In the rows, zero is written as 128.
One turn moves each row of this set onto another row. After a few examples, where does it send each row asked below?
Pasef: [126  94 114 158  89 121 143 148 131 109 106 151 162 117 153 116 128  78
 105 109 118 109  70 127 114 121 128]
sogon: [115 104 125 127 122 106 139 140 135 126 118 178 176 169 154 150 152  93
 103 108 144 156  82 114 101 128 123]
Pinud: [105 118 118 137 108 123 135 109 149 135 120 206 133 111 138 133 163 123
 112 157 111 120  63 143  89 127 134]
gaso: [104 115 132 137 122 120 128 137 148 121 148 153 155 129 126 132 135 125
 155 151 110 166 132 102  91 102  96]
Zukof: [112  99  99 150  90 117 119 113 189 113 136 146 139 103 143 127 122 132
 109 121 124 139 113 111 155  98 148]
zibu: [ 87 105 129 122 116 121 121 104 143 108 131 171 170 118 116 126  95 133
 107 142 168 149 115 104 105 112 144]
luk: [ 94 133 125 149  88 115 122 143 140 114 125 156 114 135 118 122 146  74
 112 140 158 106  90 149 139 109 145]
paf: [125 123  92 148 111 112 123 119 156 152 142 168  97 142 139 145 129  90
 116 139  98 141 145 117  98  98 151]
Duda: [109  88 110 140  84 123 124 180 158 129 115 142 146 113 136 132 137 159
 116 156 115 141 109 118 118  88 127]
gudi: [ 99 107  97 163  96 109 149 145 167 135  95 153 123 133  92 114 161 131
 108 150 109 105 110 135 105 136 117]
lufub: [105  84 115 134 104 126 135 135 163 138 107 161 144 109 140 130 131 154
 114 156 110 131 101 135  69 133  98]
voke: [ 74 125 118 148 101 165 126 118 147  98 107 132 118 159 115 147 119 132
 113 148 132 133 116 108 116 125 165]
paz: [123 148  84 107  95 120 138 124 153 137 107 177 138 168 111 158 143 111
 109 157 125 145 109  99  90 104 164]
gidak: [107 119 105 144 146 116 132 134 167 134 123 144 149 150 126 132 134  40
 118 154 126 117  87 116 117 111 113]
faru: [108 118  90 153 108 107 111 118 182 138 104 162 144 127  98 107 128  83
 138 139  89  97  99 110 109 101 151]
Kupet: [110  96 123 137 106 123 138 138 130 140 117 130 168 177 128 143 118  65
 115 120 125 107 112 111  97 116 166]
dufan: [136 140 111 138 103 132 131 154 137 130 113 167 180 145 120 155 147  71
  92 153 133 150  93 129 125  82 138]
sike: [127  95 104 119  97 148 157 134 128 106  97 134 144 127  92 127 157 101
  92 143 154 144  82 117 114 121 140]
navek: [103  60 108 138 124 146 117 110 127 140 114 162 139 136 132 128 150  69
 111 142 116 139 118 163  99 122 147]
Pili: [104 143 113 139 119 108 120 115 129 136 110 150 150 187 124 130 135  93
 112 134 104 127 114 169 136 106 138]
dev: [102 135 119 121 126  73 170 115 149 120 119 163 140 137 142 126 135  99
  86 139 140 134  96 131 139  95 131]
kove: [ 89  84  83 143  84 132  98 129 150 115 118 160 155 130 111 122 115 139
 119 133 158 136  98 142 127 147 133]
Pudo: [104 146 144 143 110 118 117 110 131 129 119 170 139 134 125 134 164 149
 113 144 120 133  85  87 109  82 136]
peti: [ 82 104 109 144 131 144 136 161 134 148 129 131 109 130 131 145 114 129
 140 149  97 137 115 112 104 135 145]
kob: [110  93 102 153 110 123 110 144 173 153 135 147 129 100 113 136  99 110
 139 122 104 139 116  99  98 105 155]
bepi: [ 92 114 131 136 123 132 130 100 171 123 124 177 159 135 133 132 138 133
 112 139 123 150 149 148 109 148 110]
Sed: [ 91 124 103 133  90 139 119 128 126 126 111 151 150 150 117 159 135 144
 144 144 121 167 108  81  82 106 135]
miba: [ 87 105 101 145 118 124 155 131 121 153 106 153 167 134 148 149 158  87
  99 164 116 111  66 141 133 116 141]
Zapuz: [124 101 108 111 147 120 105 103 143 134 101 144 165 132 133 114 140  90
 109 117 124 151  98  90 133  88 134]
dod: [104  97  81 137 123 134 116  97 143 110 126 146 141 147 135 128  68 121
 111 137 116 148 115 136 107 126 144]

dev -> Pili
Pasef -> sogon
Where do these go?
faru -> Pinud
Duda -> gaso
dufan -> gidak
kove -> zibu
navek -> sike
Pudo -> paf
kob -> lufub
bepi -> voke

One turn moves each row of this set onto another row. After a few examples, where does it send each row asked below?
Sev: [108 134 118  98 151 128 115 143 172 127 158 121 132 127  89 111 121 158
 108 131 127 171 103 105 156 141 101 117 106 147 122 107 115 136 116]
Vab: [123 141 116 117 135 129 138 131 143  90 114 127 156 134 103 119 112 158
 115  72 135 186 112 164 141 118 116 139  99 160 140 131 133 127 106]
Pon: [140 175 155 120 121 120 125 114 132  99 141 149 140 131 137 119  98 133
 114 130 126 150 136 139 130  95 118 153  97 143 152 107 150 134  81]
pab: [180  90  86 133 120 109 146 102 142 101 145 125 173 137 120 139 117 129
 102 113 135 131 117 118 165 113 141 141  76 104 153 135 153 161 103]
bezum: [162 128 110 122 124 124 144 118 136 113 176 120 184 141 140 114 116 126
 130 113 101 104  94 126 154 143 118 131 105 125 130 130 144 168 106]
Lir: [152 101 133 100 127 131 141 134 151 107 126 142 104  89  84 154 116 146
  80 131 142 133 130 151 154 131 151 145  90 119 116 124 136 144 107]
Dero: [184 110 133 117 154 116 136 105 160 108 102 116 129 145 129 149 141 149
 111 155 154 108 105 127 106 114 126 151 123 118 130 127 115 120 102]
sifi: [146 135 130 116 179 102 110 122 145 117 111 103 145 131 139 143 129 147
 132 144 149 123 108 150 114 125 103 124 108 133 125 108 107 117 143]
Pum: [151 116 144 111 193 114  98 127 152  93  79 146 164 133 114 123 108 153
 109 139 132 154 120 121 147 120 133 138  90 106 128 129 103 128 105]
kivul: [154  97 148 135 127 119 143 122 158  92 149 144 144 151 137 116 131 126
 130  64 130 128 116 147 145 120 140 135  91 132 125 125 181 136 106]
fider: [154 125  88 132 139 120 145  97 146 123 148 109 184 140 109 130 127 115
 125 124 114 119 107 121 168 144 129 141  93  98 148 139 155 146 103]
padu: [158 108 147 131 138 145 136 118 140 128 141 134 131 129 135  90 147 155
 104  78 152 156 140  93 153 112 124 108  84 133 129 128 134 143 138]
tuse: [158  86 126 130 163 140 120 112 148 113  96 156 140 124 136  94 109 147
  94 126 150 159 161 118 115 108 125 136 130 149 125 132 135 139 114]
Nota: [164 144 151 151 141 121 148 124 163 118 169 100 156 158 133 107 117 128
 115  83 123 128 128 168 152 124 118 148  95 111 136 126 141 135 114]
sasa: [124 131 116 113 128 130 149 133 165 130 122 139 155 167  93 121 120 131
 131 131 141 112 152 145 116 102 123 156  95 117 133  93 131 108  83]
gat: [153 101  83 129 142 108 105 135 160 129 142 146  98 131 128 112 117 212
 116 136 135 148 113 137 153 118 119 133 118  99 122 130 140 159 110]
ketuv: [148 147 140 128 114 104 104 114 142 122 155 144  88 123 122 136 137 170
 116 138 136 137 132 100 134 142 107 138  97 117 108 117 135 159 118]
vekip: [153 102 119 146 135  91 114 146 148  96 102 124 146 138 107 132 119 132
 128 154 168 152 134 157 125 122 160 150  97 118 135 118 117 113  70]
Lamun: [135 109 122 111 140 114 116 147 164 120 153 105 126 148 151 120  94 170
 171 134 100 146 132 131 141 128  94 152  93 137 123 151 137 127  84]
Ret: [176  90 101 128 107 119 150 120 140  98 172 121 194 142 121 117 114 141
 114  93 133 123 118 122 149 123 130 136  87 142 120 127 142 168 112]
gur: [179  90 109 117 182 130 116 126 147 125 119 137 140 150 139 109 136 180
 127  98 131 165 124  95 144 121 142 135  87  98 140 125 157 130 108]
saza: [101 121 139 129 151 136 128 166 144 102 151 128 139 125 132 102 125 124
 102 118 138 143 128 135 157 127  93 121 126 166 138 133 110 125  97]
Mosi: [165 104 117 118 135 100 125 164 137 134 147 117 114 123 144 140 102 185
 114 114 126 159 114 123 138 107 100 110 119 125 108  99 121 145  76]
karu: [152  83  83 142 114 149  78 127 153  98  96 120 154 148 120 124 127 125
 128 125 151 137 123 117 121 125 133 144  96 113 103 130 138 125  92]
sokom: [165 114  96 145 121  99 136 151 149 115 134  94 138 115 117 125 125 135
  87 104 124 143 118 108 131 142 112 139  89 118 137 170 160 109 106]
fogub: [168 118 109 118 112 139 127 138 141  93 165 127 136  91 109 118 109 123
  93 112 108 156 136 143 155 131 147 138  57 114 123 111 111 158 108]
bozi: [162 148  92 119 136 130  84 130 151 113 100 137 147 134 129 115 117 125
 103 181 130 116 114 131 145 120 141 133  94 136 121 133 149 162 105]
Nusam: [125 129 135 108 152 121 112  89 162 112 127 131 135 125 106  90 121 108
 149 137 150 121 122 108 141 109 121 119  95 150 130 108 100 141 104]
guvov: [142 105 143 129 146 158 126 119 147 124 121 127 127 116 152 106 113 124
 147 120 162 126 126 138 128  88 108 113 100 146 103 119  91 139 111]
Bedi: [163 114 106 113 110 128 117 144 150 121 183 127 180 109 128 121 131 157
 114 157 130 122 131 147 141 125 141 128 114 140 121 118 168 110 100]
tep: [133 104 108 115 146 113 138 147 155 115 134 160 175 134 127 126 132 133
 129  97 153 137 128 131 148 119 167 151  74 119 152 121 182 151 113]
kepu: [154  71 118 124 153 120 117 171 138  93 131 140 132 155 145 140 114 148
 106 108 123 162 147 144 130 121 121 140 114 152 127 108 112 136  71]
kigat: [151 153 113 125 167 121 150 150 156 136 154 118 176 139 134 129 117 139
 115 121 135 132 137 153 158 117 142 170  74 100 158 122 149 156 114]
zil: [137 125 108 128 129 126 105 129 157 124 147 130 115 122 105 113 127 193
 148 107 160 175 119 102 159 134 108 131  87 141  99 151 130 149  98]
rut: [160 148 153 131 143 135 147 113 135 133 147 112 130 121 138 100 144 156
 116 131 133 115 109 132 143 105 137 130  81 129  95 101 136 144 150]
fale: [141 110 102 110 137 118 148 163 153 109 105 149 129 151 137 138 114 158
 108  96 139 125  92 162 125  93 119 131 110 104 164 122 131 128  90]
sula: [143  82 118 125 147 123 119 128 143 108  92 123 170 138 124 120 120 170
 114 105 129 164 126 140 143 116 136 136 114 107 129 126  61 150 110]
menog: [154 156 105 115 144 135 106 143 141  95 129 108 171 119 109 101 126 142
  97 133 137 121 142 142 176 127  88 105  98 145 108 131 112 144 119]
zomov: [139 134 138 116 121 124 137 117 167  97 127 145 104 112 121 119 130 157
 108 188 137 157  99 105 140 122 126 143 106 106 132 133 152 135 100]
bov: [138  81 133 124  99 118 101 128 165 114 160 128 146 123 120 111  94 182
 124 141 138 147 121 179 143 115 152 136 123 139 118 123 135 130 109]
fifi: [126 131 124 109 138  94 127 153 152 132 129 116 112 111 102 130 115 129
 117 116 138 135 148 100 137 160  99 134  89 106 158 152 126 131 104]
Zinup: [172  96 100 129 125 139  95 138 128  69 130 113 133 132 158 130 127 144
 103  99 129 131 138 133 141 117  76 116 107 113 120 120 118 139 109]
sulor: [141  97  97 115 119 115 116 143 178 117 142 130 140 158 136 114 127 131
 150 136  78 129 113 132 164 126 129 116  64 115 132 144 135 129  95]
Vap: [159 128 120 130 168 109 110 123 148 139 129 114 161 143 122  94 128 172
 144 141 134 129  98 132 137 122 163 140  86  82 120  96 136 125 128]
fab: [123 148 124 130 154 118 145 129 152  89 118 122 108 119 123 119 131 109
 120 180 135 133 117 162 148 123 126 147  95 145 139 128 129 132 103]
segol: [149  89 111 139  97 107 145 123 161 118 110 121 125 132  97 112 127 170
 143 141 145 173 147 136 125 123 135 130 102  98  97 109 116 131  91]
vef: [134 117 123 133 129 123 115 129 160 132 141 135 124 129  79 123 132 189
 116 142 141 119 127 126 158 131 124 146 105  83  79 112 118 131 103]
vata: [139 115 118 114 174 119 126 119 116 109 123 128 152  97 155 114 109 165
 110 121 129 151 132 112 142  96 104 138 137 170 123 125 139 150 102]

Dero -> Nusam
Ret -> pab
Where do these go?
Mosi -> segol
tuse -> Pum
sulor -> Bedi
rut -> padu
gat -> vef
Vab -> fale
fifi -> Lamun
kivul -> tep
vekip -> fab
bozi -> menog

One turn moves each row of this set onto another row. After a few examples, where does it send each row asked below?
Lalok: [147  84 137 158 103 103 106 117 122 118 156 119 128 129 139 113 130 150
 117 128 130 146 121 135 161 127 150 136]
peva: [143 102 169 132  90 130 119 110 143 148  97 120 124 118 153 162 120 125
 159 131 125 141 144 102 112 100 159 147]
tikop: [145 102 170 142  91 119 111 111 114 141  93 118 112 103 149 155 109 126
 148 133 100 155 133 113 131 103 143 163]
ratun: [140  91 143 143 116 105  84  98 115 110 135 115 133 144 134 133 147 146
 115 122 104 124 108 102 165 129 149 140]
fen: [126 156 116 145 110 112 134 103  99 141 114 124 124 123  97  98 114 105
 123 130  98 134 108 148 114 142  99 147]
Gapev: [125 130 159  83 110 127 117 148 143 111 124 124 154 159 112 108 153 106
 142 167 148 117 116 117 111 134 115 127]
vepon: [131 145 170 122  73 135 116 144 109 119 130 123 134 148  87  86 127 113
 119 141  96 121 110 118 127 114  95 136]
Lebe: [118 155 117 135 108 108 134 104  96 139 114 130 111 131  92 100 117 102
 141 146 108 131 102 138 117 141  91 148]
Rugev: [141 105 180 135  86 130 107 114 126 143  92 115 119 119 148 157 120 124
 152 131 104 141 139  91 128  95 146 153]
vagu: [115 159 143 120  95 102 133  93 101 134 112 115 108 130  95 104 130  86
 142 150  91 131 100 120 114 128  97 138]
vel: [125 122 140 145  78 108 131  91 135 147 163 123 132 135 120 114 116 145
 125 138 137 118 112 125 130 120 181 112]
met: [122 109 150 133 124  95  91 104 102 137 130 104 139 136 136 121 140 133
  95 143 108 123 112 105 172 128 155 126]
Zapum: [129 102 153 145 100  88 114 120 112 135 158 117 134 120 134 107 118 140
 113 154 128 137 112 144 161 131 168 125]
zovi: [147 114 135 150 111 142 117 119 139 149  90 159 121 122 128 133  96 137
 147 122 126 144 140 145 103 134 111 159]
faten: [123 129 126  90 132  93 136  96 113 125 102 117 130 127 115 120 142  87
 132 163 121 142 105 144 101 147 117 139]
Getot: [124 151 162 120  78 131 118 144 111 122 130 122 124 150  91  83 132 107
 134 153 116 126 113 112 130 115  85 135]
roz: [117 129 138 134 102 116 108  75 125 149 135 110 136 151 121 128 139 137
 108 126 117 105 112  87 141 118 169 112]
Sudo: [115 128 116 109 149 105 136 111 139 138 110 125 153 133 122 121 135 102
 145 145 131 116 113 147  96 164 128 132]
Zad: [139 115 151 138 121 140 106 127 160 151  85 157 137 143 132 149 114 128
 169 126 128 112 140 119 103 137 125 150]
veb: [147 115 167 140  98 147  93 130 126 121  93 152 120 121 123 126 100 146
 139 127 101 151 125 131 122 128  97 165]
Nubo: [134 125 156  84 109 107 135 140 139 123 121 117 146 145 119 108 154  86
 136 173 150 135 126 135 104 128 124 124]
gazit: [131 102 134 154 101 111 105  83 134 135 142 122 127 158 123 138 142 142
 140 112 111  98 111  90 144 123 162 126]
Ronak: [138  96 128 168  89 111 126 102 142 143 163 127 122 144 127 118 125 145
 142 118 138 118 124 122 141 120 162 123]
Fiz: [121 117 171  86 111 129 118 152 150 116 127 123 163 157 113 108 147 111
 140 156 130 103 115 117 109 135 125 121]
Lise: [125 154 172 115  72 117 133 137 127 131 130 115 125 149  99  91 142  86
 147 160 120 124 122 111 117 107 104 123]
Sop: [148 100 159 139  93 120 124 107 131 145  98 123 117 103 154 159 109 128
 155 134 121 155 138 125 114 108 158 158]
sud: [120 134 114  98 140 103 133 107 128 128 107 132 141 138 112 124 138 101
 148 159 139 121 105 142  98 161 122 139]
Vazu: [138 116 183 128 107 145  83 138 146 123  88 152 136 140 127 142 118 138
 160 131 102 119 127 105 121 130 112 156]

vepon -> Fiz
Zapum -> met
Where do these go?
ratun -> gazit
Rugev -> peva
Gapev -> sud
vagu -> Lise
Vazu -> Zad

One turn moves each row of this set onto another row. After a few examples, where does it send each row asked below?
sesa: [168 130 111 142  97 143 113 132 111 137 143 133 101 131 104 148 139 102]
guf: [106 127 131 122 158  95 120 126 159 122 136 101  92 125  74 121  94  88]
buf: [138 119  80 112 138 106 129 121 126 150 116 125 100 111  80 144 151 126]
nuba: [116 129 126 123 164  89 124 138 154 109 124  91  99 133  83 122  97  74]
fimug: [167 148 104 133 147 127 141 160 147 143 113 107 100 118 109 117 117  65]
lumu: [164 163 104 125 145 128 127 160 125 134 115 118  99 132 116 118 121  64]
Rar: [117 118 135 117 162  92 124 129 149 113 132  94  90 123  81 123  98  85]
Sosos: [153 142 124 131  94 147 107 133 106 137 130 127  98 119  98 147 139 109]
matul: [128 114  91 121 140 108 124 135 130 157 128 131 107 111  75 159 153 131]
Nok: [164 137 116 145  96 142  95 139 126 129 138 127 100 128 110 152 136 102]
Fotu: [138 111  90 111 138 105 135 124 122 148 126 131  92 117  70 164 147 121]
Lada: [122 127  94 132 129 138 123 167 129 126 152 127 130 155 111 107  83 100]
kapo: [118 181 111 148 153 118 143 132 160 134 132 107  78 125 109 150 113 106]
Poni: [127 136 100 125 165 108 134 158 143 166 131 107 105 161 104 188 119 110]
zinop: [132 131 114 142 155 136 123 129 133 139 200 102 110 154  80 161 110 101]
Verin: [142 123  85 106 142 107 137 141 122 160 137 126 112 108  72 157 148 121]
gebeb: [122 183 119 142 149 132 133 134 163 134 121  99  79 134 100 159 104  95]
Vugap: [126 134 104 131 123 126 117 169 141 137 147 120 127 165 113 102  87  96]
rof: [124 179 109 140 142 127 139 126 159 137 137  90  70 131  90 168 117 102]
Gop: [130 125 124 141 156 134 116 129 136 150 193 106 117 163  77 165 104  99]
Kof: [134 132 111 150 156 125 117 138 136 134 198 102 120 163  77 159 109  92]
Dekab: [119 132 110 145 155 130 127 127 146 137 194  98 115 149  81 167 104 111]
Duf: [112 101 116 136 147 130 143 160 116 164 134 115 112 144  52 113 129 101]
Bifo: [107 120 137 133 156  96 121 122 142 113 126  93  93 129  81 118 100  86]
nemop: [132 155 114 130 119 125 100 115 123 115 138 116 114 163  48 120 125 109]
dez: [139 158 105 120 124 117 109 117 116 107 139 107 113 163  49 122 130 113]
Liko: [117 100 122 139 148 134 152 169 112 154 128 112 108 148  59 118 130 106]
par: [134 183 108 142 141 120 144 128 165 127 135 101  75 138  98 161 107  96]
vut: [137 134 125 133 152 102 134 164 142 158 132 107 103 155 100 196 122 111]
baf: [109 103 121 143 142 130 155 164 120 155 133 105 117 137  53 116 120 110]
fefez: [130 126 104 123 149 111 148 166 142 162 133 112  93 157 104 190 110 109]
merod: [115  89 125 136 144 129 144 165 111 157 130 103 116 147  61 136 128 102]
suv: [156 160 100 130 133 139 126 159 137 141 122 109  98 116 109 109 121  63]
tarun: [123 136 110 146 112 141 120 163 133 122 143 114 124 159 119 107  91 103]
Rares: [138 148  94 122 128 129 108 117 112 110 142 111 118 150  45 120 137 105]
sagu: [131 149 111 118 119 118 101 119 113 110 140 100 115 164  47 133 123 105]
ras: [139 125 103 127 153 126 136 170 135 164 125 116 104 161  98 193 119 111]
Lotug: [163 151 105 137 131 128 141 159 137 134 113 116  89 123 105 110 125  63]
salal: [169 132 121 133  99 139  97 132 115 142 131 123 115 123  96 145 142 100]
tif: [125 129 106 134 119 132 121 171 138 125 150 122 125 156 119 111  86 109]

buf -> ras
Vugap -> nemop
Where do these go?
matul -> Poni
Rar -> tif
Rares -> merod
fefez -> par
Lada -> sagu
Verin -> vut

